Some points:
np.array([1.39, -0.37, 0.18, 1.27, 0.83, -0.23, -0.39, 0.91, 1.16, 0.30, -0.70, -1.37, 0.56, 0.41, 0.69, -0.92, -0.09, -0.55, -2.12, -0.35, 1.31, 1.77, 1.93, 0.52])
np.array([0.59, -0.82, 0.46, 0.77, 1.23, 0.54, -0.23, -2.62, -0.33, 0.65, -0.74, 0.44, 0.55, 1.31, -1.06, 1.13, 0.12, 0.84, -1.38, -1.28, 0.75, 1.75, -0.89, -0.48])
np.array([0.01, 1.07, 1.03, -0.73, -0.85, 0.23, 1.35, 0.95, 1.48, -0.18, -0.01, -0.90, -1.32, -0.26, -0.90, 0.39, 0.08, 0.21, 1.74, -0.42, -1.19, -1.55, 0.26, 0.46])
np.array([-0.25, -0.66, 0.64, 0.72, 1.07, -0.05, 0.40, -0.34, 0.16, 0.54, -1.64, -0.48, 0.97, -1.65, -0.18, 0.25, -0.35, 0.44, 0.45, -2.11, 0.87, -0.80, -0.65, -0.59])
np.array([1.05, -1.31, -1.04, 0.56, -1.99, -0.62, -0.60, 0.69, -0.21, -0.26, 0.05, 0.74, -0.88, 0.38, 1.41, 2.70, -0.59, 0.21, 0.05, 0.17, -0.56, -1.20, -0.58, -1.19])
np.array([0.28, -0.95, -0.26, -0.28, -1.69, 1.42, -0.18, -2.25, -0.31, 0.53, -4.10, 0.63, 0.80, -0.59, 0.07, -1.23, -0.80, 1.51, 1.67, -0.10, 1.76, -0.36, -0.92, -0.56])
np.array([-0.03, -1.12, -1.65, -0.42, 0.34, 0.33, -0.53, -0.38, 1.41, 1.49, -1.49, 1.82, -0.72, 0.63, -0.48, 0.51, 1.20, -0.09, -0.85, 0.69, 0.20, 0.01, -0.12, 0.42])
np.array([0.45, 0.37, 1.56, -0.54, 1.46, -0.90, 1.26, 0.95, 1.34, 0.23, 0.46, -2.73, 3.56, 0.18, 1.34, -1.55, -0.67, -0.47, -3.62, -2.31, 0.92, 1.79, 1.11, 0.91])
np.array([-0.99, 1.85, 0.34, 0.96, -1.96, -1.11, -0.88, -0.75, 0.11, -0.25, 0.02, -1.10, -0.10, 0.57, 0.14, 0.14, 0.60, -1.61, -1.52, 0.13, -0.59, 1.20, 1.22, -0.35])
np.array([-0.16, 1.13, -0.05, -0.43, -1.09, 0.18, 0.67, -0.03, 1.60, -0.49, 0.30, -1.24, 1.60, 0.33, 0.73, -0.95, -1.04, -1.33, 0.08, -0.27, 0.82, -0.57, 1.45, 1.51])
np.array([0.25, -1.32, 1.70, -0.03, -0.87, 1.19, 0.30, 0.76, 0.65, 0.17, 0.19, -0.01, 2.61, -1.39, -0.34, -0.14, -0.48, 1.35, 1.46, 0.36, -1.14, 1.99, -0.35, -0.41])
np.array([0.02, -1.03, 0.71, -0.39, 0.17, -0.11, -1.27, 0.53, -1.93, -0.14, -0.43, 1.60, 0.03, 0.30, -0.96, -0.19, -0.85, -1.35, -0.49, 0.83, 0.75, 0.98, -1.05, 0.52])
np.array([0.60, -1.17, 0.14, -1.44, 0.39, 0.45, 0.56, 0.60, -1.20, 0.40, 1.32, 2.31, -2.15, 0.77, 1.29, 0.99, 0.58, 0.63, 1.07, 1.43, -1.32, 0.63, -1.02, -0.03])
np.array([0.44, 1.16, 0.93, 0.87, -0.25, 0.01, -0.15, 1.35, 0.58, -0.61, 3.01, -0.76, -1.41, -1.08, 1.28, 0.87, 3.05, 0.10, -1.45, -0.20, -0.75, -3.02, -0.41, -0.54])
np.array([-0.37, 1.12, -0.97, -0.18, -0.64, -0.81, -0.41, 0.15, 0.10, -0.51, 1.00, -0.89, -1.06, -0.79, 0.45, -1.47, 0.88, -1.38, -0.14, -0.10, 0.18, 0.49, 0.45, -0.68])
np.array([-0.02, 1.40, 0.61, 0.41, -0.56, -1.03, 0.55, 1.79, 0.47, 0.25, 0.94, 1.79, 0.44, -0.03, -0.55, -0.42, 1.05, 0.33, 2.01, 1.69, -1.74, -1.73, -0.35, 0.61])
np.array([-0.82, 2.19, 0.00, 0.88, 0.24, -0.85, -0.48, -1.41, 0.44, -0.88, 1.79, -0.16, -0.64, -0.80, -1.37, -0.25, -0.66, 0.78, -0.63, -0.97, 0.00, -1.26, 0.97, 1.34])
np.array([0.29, -1.78, -2.04, -0.91, 1.42, -0.54, 0.79, -0.25, -1.41, 0.19, -1.38, 0.82, -0.45, 0.35, -1.63, -0.67, 0.15, -0.85, 0.73, 0.66, 1.63, 2.29, -1.84, -1.51])
np.array([-1.39, 0.33, -0.41, 0.50, 0.69, 1.20, -2.39, -0.80, -0.59, -0.83, -1.84, 1.22, 0.18, 0.17, -0.88, -0.65, -0.72, -1.21, 1.72, 0.00, 0.87, 0.62, 0.52, -0.91])
np.array([-0.92, 1.95, 0.41, -0.24, 0.84, 0.87, 2.18, 0.48, -0.46, -0.77, 2.96, -2.20, 0.98, -1.26, 0.36, 0.58, -0.34, -0.19, 0.66, -0.55, 0.25, -1.34, 0.65, 1.03])
np.array([-1.04, -0.05, -0.76, -1.48, 0.31, -0.02, 0.62, -0.61, -0.53, 0.44, -0.36, 0.22, -0.45, 0.86, 0.27, -0.06, -0.41, 2.37, 0.96, 2.76, -0.50, -1.89, -0.64, 0.03])
np.array([0.62, -1.97, -1.53, 0.14, 0.91, -0.16, -1.17, 0.27, -2.53, -0.27, 0.64, 0.26, -3.11, 1.59, 0.33, 0.95, -0.70, 0.26, -0.42, -0.07, -2.54, 0.18, 0.27, -0.10])
Along one direction, these points spread out more than along any other. Where along it does each point below lie, from 0 to 99? The average is 50, and the first point in the table lies past the average. One standard deviation of the points above along it is 16.
np.array([0.59, -0.82, 0.46, 0.77, 1.23, 0.54, -0.23, -2.62, -0.33, 0.65, -0.74, 0.44, 0.55, 1.31, -1.06, 1.13, 0.12, 0.84, -1.38, -1.28, 0.75, 1.75, -0.89, -0.48]) 42
np.array([-0.82, 2.19, 0.00, 0.88, 0.24, -0.85, -0.48, -1.41, 0.44, -0.88, 1.79, -0.16, -0.64, -0.80, -1.37, -0.25, -0.66, 0.78, -0.63, -0.97, 0.00, -1.26, 0.97, 1.34]) 64
np.array([0.02, -1.03, 0.71, -0.39, 0.17, -0.11, -1.27, 0.53, -1.93, -0.14, -0.43, 1.60, 0.03, 0.30, -0.96, -0.19, -0.85, -1.35, -0.49, 0.83, 0.75, 0.98, -1.05, 0.52]) 37
np.array([-0.02, 1.40, 0.61, 0.41, -0.56, -1.03, 0.55, 1.79, 0.47, 0.25, 0.94, 1.79, 0.44, -0.03, -0.55, -0.42, 1.05, 0.33, 2.01, 1.69, -1.74, -1.73, -0.35, 0.61]) 50
np.array([-0.16, 1.13, -0.05, -0.43, -1.09, 0.18, 0.67, -0.03, 1.60, -0.49, 0.30, -1.24, 1.60, 0.33, 0.73, -0.95, -1.04, -1.33, 0.08, -0.27, 0.82, -0.57, 1.45, 1.51]) 69
np.array([-0.99, 1.85, 0.34, 0.96, -1.96, -1.11, -0.88, -0.75, 0.11, -0.25, 0.02, -1.10, -0.10, 0.57, 0.14, 0.14, 0.60, -1.61, -1.52, 0.13, -0.59, 1.20, 1.22, -0.35]) 62
np.array([-0.03, -1.12, -1.65, -0.42, 0.34, 0.33, -0.53, -0.38, 1.41, 1.49, -1.49, 1.82, -0.72, 0.63, -0.48, 0.51, 1.20, -0.09, -0.85, 0.69, 0.20, 0.01, -0.12, 0.42]) 36
np.array([-0.92, 1.95, 0.41, -0.24, 0.84, 0.87, 2.18, 0.48, -0.46, -0.77, 2.96, -2.20, 0.98, -1.26, 0.36, 0.58, -0.34, -0.19, 0.66, -0.55, 0.25, -1.34, 0.65, 1.03]) 74
